Each row of R is roughly a mix of the hidden directions of one of several groups.
R, 109 rows:
[[ 13  24  -9   8  27  -3  -3  17  34  36]
 [-26  17  -6  24  26  22  10  24  27  16]
 [ 16  18 -10  30  47   4 -10 -16  -4  12]
 [  4 -14  -9   7   8   1  -5 -41 -20 -43]
 [  9  20   9 -11  11  13 -16  23  26  44]
 [-12 -30  -3 -34 -25 -12   9  10 -34   1]
 [-45  -5  -7 -18 -28 -16  11  21  -6 -17]
 [ 19  28  36   3  -8  -4 -15   1  -2  40]
 [-30 -19 -26   1 -12   5  20   4  -5 -42]
 [-17 -20 -15   7   1  -5   8 -26 -22 -46]
 [-18 -24  18 -40 -30  -8   5   7 -18  10]
 [ -7 -25 -43 -13 -25  -5  16  26  -7   0]
 [-10 -31  13 -34 -18 -15   1   2 -37  -1]
 [ 16  -9  37  -6  14 -16 -25 -30 -18 -15]
 [-12   5  15 -25 -34  -3   1  32  29  17]
 [-27   6  18  -4 -21   9  -9 -26 -25 -37]
 [ -9  21  33  -5 -12  22 -35  27   3  10]
 [-12 -20  -7  10  -8  -7  15 -16 -27 -48]
 [-20 -15   9 -23 -46  -9  15  17   7 -18]
 [ 14 -23 -38  12  34  -2  26  13   7  -1]
 [ 10  25  11  -6   5   7 -12  26  33  38]
 [ -7  13 -28  20 -17  18  11  17  43  -6]
 [-31 -24  -3 -28 -25   0  16  23 -23   3]
 [ 35 -20 -10  -8  10 -27 -14 -20 -34  -4]
 [  3  20  28  32  18 -12 -28 -12 -24 -12]
 [-20 -18 -25  12  -4   9  34   5 -11 -38]
 [ 12  -1  -6  31  22  -5  -1 -34 -28 -27]
 [ 19  14 -14   4  40  15 -11  -1  12  38]
 [  3  26  31  22  39   8 -13 -18  11   5]
 [ 25  -8 -54  19  10  -9   4  11   0  -1]
 [ 25  17 -14  32  15   5 -13 -11  40  -7]
 [ -2 -27  24 -31 -17 -18  -7 -10 -34 -10]
 [ 13 -17 -23   4   1 -20  14  30  32  28]
 [  1 -18 -40  12  -8 -13   8 -13  -6 -42]
 [-37   6  11 -10 -36   5  -4  -5 -14 -34]
 [-17 -27   1 -20 -38  -8  13  -2 -17 -30]
 [  1  10  16  -4  10  -3  18  36   7  47]
 [ -7   3  55  -2  15  -1 -21 -21   2  -8]
 [-33   0  -7  -7 -38 -25   8   9 -18 -25]
 [ 24   8  19   6  19  -6 -13 -41 -31  -6]
 [ 43  12  12  13  25  -1 -10 -31 -18   9]
 [ 21  22 -17  15  34   6  -2  -1  24  33]
 [-16 -21  -1   8   0   4   8 -15 -33 -46]
 [ 16 -18 -32  10  18   2   4 -34 -28 -17]
 [ -5 -19  -9  13  -7 -10  18 -25 -24 -45]
 [ 20  24   0  30  41  -6 -12 -12   4  20]
 [-18 -10 -33 -15 -23   2  27  30 -16  12]
 [-22  -6  47 -30 -10   1  -3 -10 -22   0]
 [-25 -20 -16 -27 -35   4  19  24 -10   4]
 [ 18   5 -24  -5  26  30  -8 -10   8  40]
 [ 31 -16 -46  -2 -25 -16   2   3   1  -6]
 [ 23 -26 -33 -12 -12 -23   1   0 -34  -7]
 [ -5   4  -1 -18   4 -14 -28 -34 -27 -32]
 [ 14 -28  -4 -26 -10 -23  -3  -7 -44  -3]
 [-11 -27 -10  -2 -18 -10   9 -22 -32 -37]
 [-10 -27  -1  -7 -18  -1  -3 -24 -41 -29]
 [ 12  -4 -12  -8  -2   8 -28 -38   0 -41]
 [ 11   6 -51  23  -4   8  10  15  24  -2]
 [ 39  14  22  15  18   2 -16 -31 -12  15]
 [-11 -32 -36 -19  14 -29  -6   4  16 -11]
 [  4  20   6 -11  16  16 -16  29  25  39]
 [ 11 -18   3   8  -6   1   3 -43 -38 -21]
 [-13 -31  -8 -26 -34  -5  28   0  -4 -22]
 [-23 -24 -32   4   9  -1  34  16  -5 -25]
 [ 23  -3 -23 -25  -4 -14   1   5  23  43]
 [ 16  13 -14  -9   0  -6   5  14  39  43]
 [-39 -11 -10 -10 -25   0   3  -2  -7 -42]
 [-43  17  18  -3   1  22  20  23   9  19]
 [ 17  10   3  -3  -5 -10  -7  28  28  46]
 [-36  18   3   6  -4  26  17  24  30  12]
 [ -4 -32 -16 -30 -31 -10   6   6 -30 -10]
 [ 15   2   0  10   7 -12  19  33  15  46]
 [-16  -9   0   2   2  10   7 -30 -28 -46]
 [-33 -19 -24  -2  -2   5  27   8 -10 -38]
 [ -6  -9  -4  -2  -3   9 -16 -39 -12 -47]
 [ 13  21 -14  13  33  22  -4  -2  21  37]
 [-20 -26   5 -22 -38   7   4   2 -19 -30]
 [ 45 -14 -18   3   9 -25 -17 -22 -16  -7]
 [-36   6   0 -12 -26  19  21  28  20  15]
 [-21 -13 -36  -6 -21 -18  21  25   2 -23]
 [ 11 -22  21 -28 -10 -20 -11 -20 -37  -8]
 [ 42 -11  -9  -2   1 -24 -16 -28 -23 -16]
 [-11 -28 -39   8  -2  -5  27   8   6 -31]
 [ -6 -13 -28  -4   5  -6  19  42  28  19]
 [ 20  21  33  -8   4  -3 -29  -6   5  38]
 [  8 -18 -23  14  -3  -3  -5 -34  -7 -44]
 [  6  26  12   6  28  16 -20  12  15  40]
 [-26   3  13   0 -34 -31   5  25  14 -22]
 [ -1 -31  -3 -17 -12  -7  -8 -26 -43 -17]
 [ 13   8 -24 -12  13  12   9  12  35  40]
 [ 11   5   2   3  -4  -8  11  37  24  45]
 [ 11 -22 -20  10  12  -2  -7 -38  -6 -39]
 [ 21  17  40   1  13  19 -19 -17   2  28]
 [ 10   4 -53  18  -6   7  13  18  21   4]
 [-22 -24  -8   4 -16 -12  16 -14 -24 -42]
 [  4 -16 -35  10  36 -16   3 -25 -24  -5]
 [-15 -24  11 -17 -33   6   5  -4 -25 -35]
 [-21 -19 -25  12  -6   5  35   6 -11 -36]
 [-23 -25 -34   1  -6  -2  20   4   1 -39]
 [-38  15  -1   1 -11  24  21  28  22  16]
 [ -9 -28 -45  -3 -19  -2  13  27  -6 -10]
 [  7  23   9  -7  16   7 -10  30  31  37]
 [  8 -21 -51 -10 -20  -7  14  17 -14  -1]
 [ 12  28  20   5  -8  24   6  20  40  17]
 [-17 -30   2 -22 -31 -13  23  -4 -15 -27]
 [ 13  12 -13 -14   8   3   0  17  35  46]
 [  0 -17  42 -26  -8 -14 -16 -21 -21 -10]
 [-34 -21 -20   3  -7   9  27   6  -5 -38]
 [ 34  13  20  -1  19  -5 -22 -10   7  40]]
One row of each group comes first, with its name. Which group is each row after those in?
[ 19  -6 -56  20   4  -5   8  15   4  -3]  Q
[ -7  19  26 -15 -12  13 -23  32  19  28]  M
[ 35  15  21   8  18  -6 -16 -34 -22  11]  F

[14 30 -6 32 21 15 -6 -8 37  1]  Q
[-14 -27 -14 -30 -32  -6  13  13 -30  -6]  Q
[ 16  -5 -17   8  28   5  16  30  22  35]  F
[ 18  23  -4  37  42   1   1 -14   8   7]  M
[14 21 -1 -5 13  5 -2 22 37 40]  M
[-16 -18 -36 -12 -29   6  17  30  12   5]  Q
[-39  27  20  10   4  27  16  16  15   8]  Q
[ 6 33 -9 31  6 18  1 -1 43 -2]  Q
[ 20  20  -6  25  44   8 -17 -13  -2  21]  M
